In the rows, 128 means zero.
Y: 4 groups of rows, each row roughly a mix of its group's hidden directions
Y (176 x 13)
[[106 132 114 126 163 168 149 141 149 145 167 110 118]
 [149 155 110 142 141  79 146 139  92 115 113 111 113]
 [110  86 139 118  93 157  91 153 124 121 128 145 116]
 [164 155 106  96 158 102 133 127 106 138 152 104 123]
 [ 97  78 124 113 114 164 108 142 139 130 129 156 113]
 [112 111 145 134 129 163 182 146 161 113 140 133 134]
 [161 146 116 124 113 100  85 116 106 127 121  94 152]
 [125 114 141 183 151 143 144 164 130 113 114 104 115]
 [152 114 144 129 157 149 162 148 171 140 134 129 159]
 [115 142  85 129  98 117 100 106  99  96 128 127 104]
 [126  87 125 113 125 170  86 128 145 116 152 116 144]
 [107 111 123 116 158 167 152 136 154 137 172 118 115]
 [ 95  94 151 119 131 156 141 140 130 103 111 172 122]
 [151 124 115  97 114 101 113 130  87  84 110 119 133]
 [155 139 103 122 161  92 164 133  93 123 137 122 110]
 [101 116 138 127 118 153 120 141 162 175 127 158 104]
 [159 155 130 123 136 115 115 128  98 113 117  82 164]
 [ 85 155 148 145 108 122 140  90 130 144 127 159 108]
 [ 98  99 129 148 144 165 168 131 157 115 140 147 121]
 [ 90 117 108 142  82 114 112 111 128 120 100 160 132]
 [100 133 121 128  95 112 129 106 117 114  81 168 124]
 [107 108 135 180 104 120 122 119 154 109  97 148 134]
 [127 105 137 112  85 129 137 146 158 131 122 177 109]
 [112 134 119 122 165 167 145 139 144 141 170  96 124]
 [111 107 154 114  92 162 115 114 164 115 104 144 145]
 [123 169 142 153 147 108 177  98 135 137 122 133 138]
 [140 133 105  93 164 105 164 121  93 135 142 136 111]
 [124 105 152 110 139 155 155 160 165 156 152 129 137]
 [107 118 151  95 108 147 156 112 156 137 157 163 121]
 [121 122 129 137  85  99 111 111 125 128 101 176 106]
 [109 145 125 113 115  99 119  92 112 128 105 177 109]
 [115  95 138  95 111 160 148 133 162 117 134 165 131]
 [135 135 115 103 170 118 170 123  98 143 158 119 113]
 [123 165 132 144 134 108 101 100  99 126 153  89 145]
 [100 119 164 128 119 152 101  98 148 128  93 155 118]
 [ 93 122 158 136  87 159 102 119 158 137 121 137 140]
 [113 117 127 142 130 161 179 131 170 109 152 123 132]
 [125 148  92 174 150 119 124 121 125 148 166 105 120]
 [177 123 125 113 115 104 104 128 124  85 109 111 149]
 [111 140 131 109 177 158 151 117 125 149 164 108 131]
 [146 131 142 104 158 160 143 129 125 116 145  92 172]
 [160 150 136 114 168 117 136 116 125 128 159  92 159]
 [ 95 115 112 144 144 166 120 138 151 168 160 123 118]
 [179 149 133 108 156 117 129 123 119 114 149  91 147]
 [136 156 108 142 171 115 145 122 100 144 155  91 127]
 [118 151 131 104 120 120 176 155 134 137 176 133 121]
 [138 103 150 117 144 146 151 124 179 118 154 160 130]
 [109 108 105 113 149 166 152 131 151 118 175 125 120]
 [168 134 122 125 119 106  78 110 123 118 100 103 144]
 [157 131 130 123 108 113  84 112 120 103 124  95 165]
 [ 79 158 136 131 124 128 144  83 112 134 132 154 113]
 [123  89 131 107  83 140 104 153 122 118 127 163 116]
 [107 128 101 144 165 148 146 100  95 122 104 157 119]
 [ 98 135 100 103 117 121 150 147 119 114 184 140 123]
 [161 165 103 148 138 115 136 101 145 146 137  88 126]
 [108 130 130 131 153 148 185 131 144 137 150 156 105]
 [ 92 157 143 109 121 124 118  76 105 150 128 140 119]
 [138 145 119 109  80  96 126 124 105 107  93 144 142]
 [146 127 131 129  99  82 114 121 103 119  84 154 127]
 [ 89 123 139 181 112 134  96 120 151 149 130 127 120]
 [118 107 111 104 105 118 136 123 125 125 110 187  96]
 [124 105 139  91 144 147 155 147 159 150 156 156 118]
 [112 132 116 116 166 152 147 126 146 144 180 108 113]
 [144  99 112 107  98 126 155 157 154 108 124 166 124]
 [117 122 111 115 171 165 159 125 144 132 166 111 126]
 [154 138 148 106 106 127 104  85 167 116 139 132 150]
 [138 143  98 121 158  93 162 125  86 123 125 133 106]
 [174 118 155 117 115 118 100 143 134 119  89 111 153]
 [165 110 121 126 153 134  92 155 129 108 136  94 158]
 [ 74 101 135 148 125 164 123 118 121 112 105 149 123]
 [156 135 122 146 105  89 118 122 112 117  75 144 134]
 [ 95 130 103 138 117 156 122  99  91  95 102 140 129]
 [148 117 137 130 101 121  76 123 129 110 100  98 156]
 [152 157 154 142  94 126 128 127 134 108  94 108 166]
 [155 144 118 122 112  97  75 120 104 132 115 101 142]
 [164 156 109 128 121  96 118 124 135 149 161  88 135]
 [ 96 101 145 146 129 160 150 146 170 116 129 146 108]
 [110  85 122 141 156 163 147 123 129 108 107 164 126]
 [127  94 147 131 115 124  65 117 113 126 101 130 141]
 [126 148 109 111 105  82 136 104 103 123 109 166 116]
 [102 120 137 150  81 130 117 100 141 142 108 163 108]
 [145 170 152 121 138  90 137  84 138 147 140 135 132]
 [101 165 115 143 110 112  94 110  95 136 142  99 114]
 [112 110 124 115 168 159 150 120 152 155 164 142 117]
 [166 167 137 116 133 109 111 106 121 126 143  89 155]
 [125 105 150 113  97 166 117 135 179 130 143 139 141]
 [166 158 133 119  89  92 124 126 116 109 101 127 148]
 [120 138  94 102 151 119 163 119 114 125 165 160 110]
 [169 123 108  97 155 107 144 148 106  98 109 113 120]
 [109 116  98 150 114 154 158 112 176 141 144 144 130]
 [ 89 114 119 114 137 174 145 148 145 140 166 124 115]
 [ 97 137 115 146  78 103 106 120 122 131  92 147 124]
 [169 148 145 121 103 115 114 121 134 124 118  83 162]
 [ 93 109 123 110 156 172 137 102 155 146 147 137 135]
 [ 77 115 130 128  87 133 121 112 119 120  98 160 128]
 [ 97  75 120 136 134 169 110 145 140 126 144 136 114]
 [ 72 127 133 134 127 151 162 123 117 142 120 156 101]
 [148 119 122 144  97  85 121 115 120 117  83 157 123]
 [165 112 116 134 145 136  99 162 132 128 129  82 151]
 [152 121 108 121 188 111 146 130  95 112 114 118 122]
 [112 152 110 183 139 123 109 118 124 154 152 100 118]
 [115 122 109 153 156 149 174 136 160 127 153 139 106]
 [164 131 129 125 162  97 142 170 154 152 136 123 114]
 [134 119 142 125 102 106  63 134 107 134 115 113 142]
 [152 130 124 140  99  84 122 116 118 119  83 158 136]
 [159 110 132 125  92 116 117 137 166  99 105 161 126]
 [ 99 124 147 124 120 105 126 105 123 168 134 159  84]
 [152 139 103 145 125 100 106 126 140 163 162  89 125]
 [137 130 132 130 111 109  65 114 103 129  95 114 137]
 [125 159 135 142 132 113 119 138  96 157 173  97 108]
 [ 94 124 114 157 120 106 124 133 121 147 112 164  82]
 [106 109 118 136  72 127  97 123 148 130 112 161 135]
 [139 112 123 139 165 160 131 148 158 129 165 102 153]
 [139 167 108 151 156 102 128 115 105 144 155  94 134]
 [111 125 121 130 150 166 139 143 156 136 175  94 124]
 [171 165 114 105 147 111 139 120 116 125 143  95 152]
 [112 138 138 126 159 164 131 143 144 143 173  91 130]
 [109  77 139 126 115 172 122 153 144 114 118 150 122]
 [159 136 127 144 152 140 133 140 135 107 129  78 169]
 [134 127 154 148  97  90 101 122 111 124  89 156 130]
 [133 134 135 112 166 148 153 155 150 157 163 101 139]
 [166 152 114 117 116  98  94 126 102 122 116  98 153]
 [120  94 125 131 103 144 119 150 152  98  89 161 135]
 [129 108 156 112  91 153 118 123 180 129 136 145 146]
 [121 121 119 105 118  87 121 137 111 139 125 170  82]
 [161 147 129 105 101 110 135 123 141 125 160  87 158]
 [ 92 133 116 129 127 139 184 125 130 134 143 162 101]
 [178 123 141  87 120  98 112 113 120 149 137 119 149]
 [163 170 146 156 121 110 137 112 153 131 124 110 162]
 [145 136 128 144 176 114 127 155 123 150 140  98  90]
 [ 97  96  71 153 119 120 136 136 122 115 126 150 122]
 [111 134 107 175 104 128 156 115 154 120 110 143 161]
 [ 90 153 148 140 104 128 122  79 125 141  96 137 125]
 [115 143 141 122  88  98 137 121  98 111  88 156 122]
 [ 91 102 119 157  96 146 128 117 155 116 107 157 146]
 [105 137 109 125 120  94 131 111 104 150 116 168  89]
 [ 95  93 137 158 121 165 119 135 162 145 142 148 122]
 [120 144  90 163 154 144 160  99 137 123 155 113 126]
 [156 133 102  99 160 103 172 121 106 123 146 128 120]
 [ 99 133 122 159 145 141 144 128 153 177 156 142 110]
 [ 75 106 168 130 101 152 119 141 133 118 126 146 124]
 [ 87 105 118 133 105 139 128 124 144 140 138 163  81]
 [121 105 166 160 126 159 136 155 162 143 106 130 145]
 [131 125 129 156 114 118  63 125 116 122 107 102 142]
 [106 105 119 133 120 110 125 144 139 140 131 165  69]
 [ 82  97 102 124  99 154 106 122 143 136 119 155 130]
 [ 88 122 157 137  91 168 114 130 156 145 137 134 129]
 [ 79 115 148 151 117 144 122 126 145 156 137 155  95]
 [167 106 122 146 140 130 114 177 132 123 123  88 138]
 [ 98 125 120 130 145 176 136 130 149 131 173 101 123]
 [ 85 109 133 123 126 149 121 138 105 107  90 166 117]
 [157 163 109 138 122 102  93 113 106 132 113  92 142]
 [ 80 108 137 108 137 152 124 106 140 156 141 160 107]
 [170 123 160 106 102 120 112 139 137 117 100 105 160]
 [ 91 151 152 115 130 120 122  74 107 142 122 150 119]
 [166 143 121 155 125 116 106 117 138 127 137  77 157]
 [100  75 130 102 120 157 109 133 131 118 130 159 112]
 [ 97 113 156 142 103 172 116 133 170 137 134 134 139]
 [119 118 145 142  87 158  98 148 168 128 146 124 147]
 [ 87 109 148 133 146 156 146 129 124 120 113 175 108]
 [155 137 105 106 163  90 158 121 100 136 139 136 108]
 [ 94 124 140 104 132 140 171 146 125 140 139 170 103]
 [117  78 139 106 119 169 106 153 126 121 146 143 114]
 [145 139 105 107 169 100 168 114  98 137 142 124 120]
 [168 150 117  94 116  93 121 124 105 143 147 106 149]
 [129 162 110 156 149 104 115 125  89 151 130  92 118]
 [157 122 136 113 103  86 128 118 114 122  91 166 141]
 [144 140 148 143 114  98 109 127  96 117  78 142 152]
 [144 106 135 158 151 161 122 156 151 115 123  88 147]
 [108 174 111 158 116 123 107  97 113 140 142  96 133]
 [152 132 142 132 108  83 110 118 101 117  85 148 138]
 [126  97 143  82 112 148 145 147 143 121 154 162 115]
 [117 152 110 137 166 106 146 126  78 143 144 113 112]
 [117 137 152 143  96 154 116 130 165 157 164 108 139]
 [151 108 166  98 106 121  94 127 122 116  94 131 151]
 [134 124 152 112 149 159 142 145 160 147 167  98 144]]
which group is each row in? (one row of each group first)
[144 134 127 137 109 109  69 104 116 133 114  95 145] : P
[160 152 117 143 129  70 143 128 113 109 102 126 122] : X
[122 136 104 159  85  97 124 105 136 143 101 151 108] : Q
[100 110 152 155 110 164 101 139 167 127 117 140 140] : V

[ 78 112 142 154  90 148 111 129 137 135 106 150 122] : X
[131 117 143  87  95 145 131 101 171 136 135 152 142] : V
[128 120 151 100 122 155 128 179 156 149 154 115 133] : Q
[130 131 143 147  78 143 105 143 171 154 141 123 124] : V
[150  91 119 133 133 157 135 172 158 113 131 109 152] : V
[ 85 109 133 141 116 149 103 128 159 164 119 150 106] : X
[178 123 125 108 124 121 115 134 129  99  81 118 150] : P
[149 106 113 121 154 157 148 160 146 102 164 111 143] : V
[121  95 157 102 116 166 143 137 166 122 146 150 128] : V
[162 126 144 110 156 137 162 141 159 145 138 124 167] : Q
[165  95 148 109 115 133 126 159 155 108  98 123 148] : P
[176 163 132 109 113 100 149 138 106 111 112 118 146] : X
[147 133 129 154  92 102 105 118 113 106  79 132 141] : Q
